Each path below is one point turned by a fixed rotation once a step. After each direction that follows a path, write how fast that rotation turns it, in degrees each step (0 if it stays still).
Each turn is a multiple of 5 degrees from 10 to 175, or 0.
Each row of a path follows its step; steps can be skipped.
Path 1:
step 1: [ 33 -50  12 -16  -4 -23 -27  -2  18   0 -30  -3  -3  28   5  14  19   6
 -17  -6 -11 -52  11 -24  -3  11  -5   3   8 -20  -2   3 -33   8 -21  12
 -29  24  18   1  29  33  11 -36  10 -38   2 -17 -19  14  18  -8  13  -3
  13   4   6  31  23 -24  12 -22   3 -30 -29  14 -15  -5 -21  32 -11 -21
 -10]
step 5: [ -4 -28  -7   3  19   2   9 -17 -23 -20 -32  -8  12 -12  32 -21  21 -25
  -9   8  19  -4 -12 -21   0 -29 -19  17 -48  18  -7   8 -19  -3  -6  21
 -12  21  55  -2  -6   9   7   2  19   4  25  46   5 -21  11   9  -7  11
 -18  12 -49   3 -36 -20 -42  20 -18  -9 -12   0  27   0  15  19  22  -9
   3]
step 9: [ -3  23 -11  12   7  -8   5  16 -17 -22   2 -18  33 -19  38  -3 -30   2
  20 -18  38  17  19  26  -7   1 -12 -28 -11 -10   2 -11   6  23   5  29
  -5  36  32  12 -15  22  15  20 -12   0 -24  17 -10   7   3   0 -25  -3
  -3 -12  20  -3  24  15  22 -33 -17  -6   0 -26   0   4   1  46 -10  29
 -66]
step 11: [ 10  -4  -7 -41   7  -6  39 -25 -21  11 -28  -2   5  12   8   6 -15  14
 -27  12 -23 -19 -17   2  -8  29  26 -36  -8 -15  -1  15 -13  -6 -27 -23
 -23  21  -4  30  27   6  24  14  -4  -1  -5  50 -19 -11  26 -42   8  21
  23 -21  -3  17  -9 -21 -12  26 -17 -18 -34  17   4 -14  35  -2   2 -30
  10]
step 13: [ 46   6   0   0 -16  20  -5   1 -14 -25   6   0 -29  -5  20   5 -24 -19
  31  13  -2 -14 -26 -11  23  -3 -35 -11   7 -40 -10 -31 -12  13 -12   8
 -30   4  -9 -12  35  16 -10 -15 -20 -34  32  -6 -10 -29 -40  18  -2  -7
  -8 -21 -15  10  28  42 -10 -17  25  -8  19 -45  -1  -3  -6  -5  11 -24
   4]
step 14: [ 24   9  24  21  28  41  -7  34   3 -27  16  22 -15  35  11  11 -16   7
  -3  14  -7  21   1   3  -1  -6 -20 -22 -31 -37  35  -9 -42 -22 -20  27
  -5  16   7  11  21 -42   2 -30 -16   5 -26   1  37   1  -3   4  -7   7
  33 -28  -1  25 -15  -4   9 -16  -6  21 -10 -17  -2  -4 -12  16  39   0
   9]
step 15: [ 11  12 -27  33   2  27 -32   7  16  -5 -44 -11  -1  -4  63  11  -6  -2
 -20   1  28 -10  35   9  11  -6  19 -33 -27   4  44  26  -5 -20 -17  26
   2  23  13   4  -2   2 -13 -17  29  -5 -17  23   8 -11 -16   2   7  -3
   3  22 -10  19  -7   0   2   1 -45   2 -14  21 -12  45  -3 -18 -10   4
   0]
step 16: [-14   4 -13  21  14  15  11 -35  -1  21 -21  -7  30  -7  13  36 -19  -7
 -17  40   2 -14   5 -38  17  -8 -21 -25  -2  29  21 -17  13 -33  34 -17
  -7   7  -2  20  -8   8  -9 -31 -15  -1  22  -1 -29  -7  -6  10 -18  21
 -18  32 -10   4 -29  12 -28 -16 -18   1 -34 -25  34  15  22  18 -43  -2
  -4]
[  6  -5   4  -5  -1   4  -2  -4   6   6  -4  -3   6  -2   1   1   2  10
   9  -3  -7   0   2   7  -3  -1   1  -2  -9   3   2   9   3  -4  -8   9
   4  -4   6   4  -8  -1   1  -6   0   3   5   3   0  10  -1  -5   3  -6
   6  -2  -5   6  -4  -2   1  -7   5   1   2   2  -2   7   6   5  -6 -10
   6] => 80
[  3   4  10   8   2  -3  -7   2  -1   4  12  -1   6  -5   0   4  -1  -2
  -5  -1  -9  -1   6   3   3   2   6  -2  -5   6  -1  -2   4   2  -2  -2
  -5  -2   8   0  -2   4  -8  -9   3   1  -3   1  -2  -8   7  -6  -5   2
   4   6   8  -5  -3   5   4  -5  -4 -14  -2  -6  -3   4   4  -5   4   3
   0] => 55
[  5  -1   8  -4  -6  11   2   5   3   6   4   1   3   2   2  12   0  -2
   5  -4   4  -4  -1   0   3   3  -5   4   9  12  -2   5  -7  -2  -1   2
   4   2  -5  -6   0   8   1   7   8  -6   1  -6  -5  -6  -3  -3   7   1
  -4   4   1   4   2   3   3  -3   3   4  -4  -7   4   7  -1   0 -10   3
  -5] => 120
[  1   3  -4  -8  11   0   4   4  -4  -6   3   3  -3  -4  -5   1   2  -2
   1   3  -4  -3  -1  -6   2   8  12   1  -5   4  -3   2  -2   4  -1  -4
   9   5   3   0   4  -7  -2  -1   3  -4  -6  -7  12   4  -3  -3  -1   5
  -3  -6   2  -1 -10   4   0  -3   0   3  -1  -3  -2   3   8   7  -3  -9
 -12] => 130
[  2   3  -3   4  -7  -7   3   3   6   7 -11   6   4  -9   1   0   1   3
   0   6   6   7  10   6  10  -2   2  -2  -2   4 -10  -4   0  -3   4  -7
  -6   4  -2  -3  -9  -1  -2   4  -4   1  -1  -2  -4  -2  -7   3   0  -3
  -7  -7  -2   0  -6   8   0  -5   6   0  -6  -2  -5   2  -4   2   8  -7
  -4] => 110
[  3   1  -4   3  -8   7   0   1  -2   0 -16   1 -10   4   2  -1   4  -2
   0   4   2  -4   2  -3  -1   3   9  -2   0   8   1   0  -1   5  -2 -10
   0   2   4   4 -10  -1  -8  -1   3  -2   2  -4   1   1  11   1   5  -3
   2   6   0   6   7 -14   8   3  -5  -4  -1  -2   1   0   6   4   5   2
  -2] => 100
[ -2 -11  -3  -3   2  -2  -6   1  -3   2  -3   1  -7  -2   2   0   3  -8
   1   5   0   3  14  -7  -1  -2  -3   3   7  -7  -1  -4   6   9  -9  -9
   5  -7   7   0  -3   1   3   2   1  -2   3   2  -2 -11 -11  -1  -7   3
   4   1  -4   3  -4   1   4  -2   0   3   6  -2   0   8   2  -3 -11  -1
   5] => 130
[-6  9  0  6  0  7 -7  3  7 -3  6 -1  5  4 -7 -3  5  5 -3  5 13  4 -2 -5
 -2 -3  2  1 -3 12  4 -5 -1 -6  2 -5 -1 -1  9 -8  3  3  2 -8  0  3  4  5
  0  5 -9  4 -8 -2 -5  1 -7  5 -1  0  2  7 -3  4  3  1  4  4 10 -2 -1  0
  1] => 35
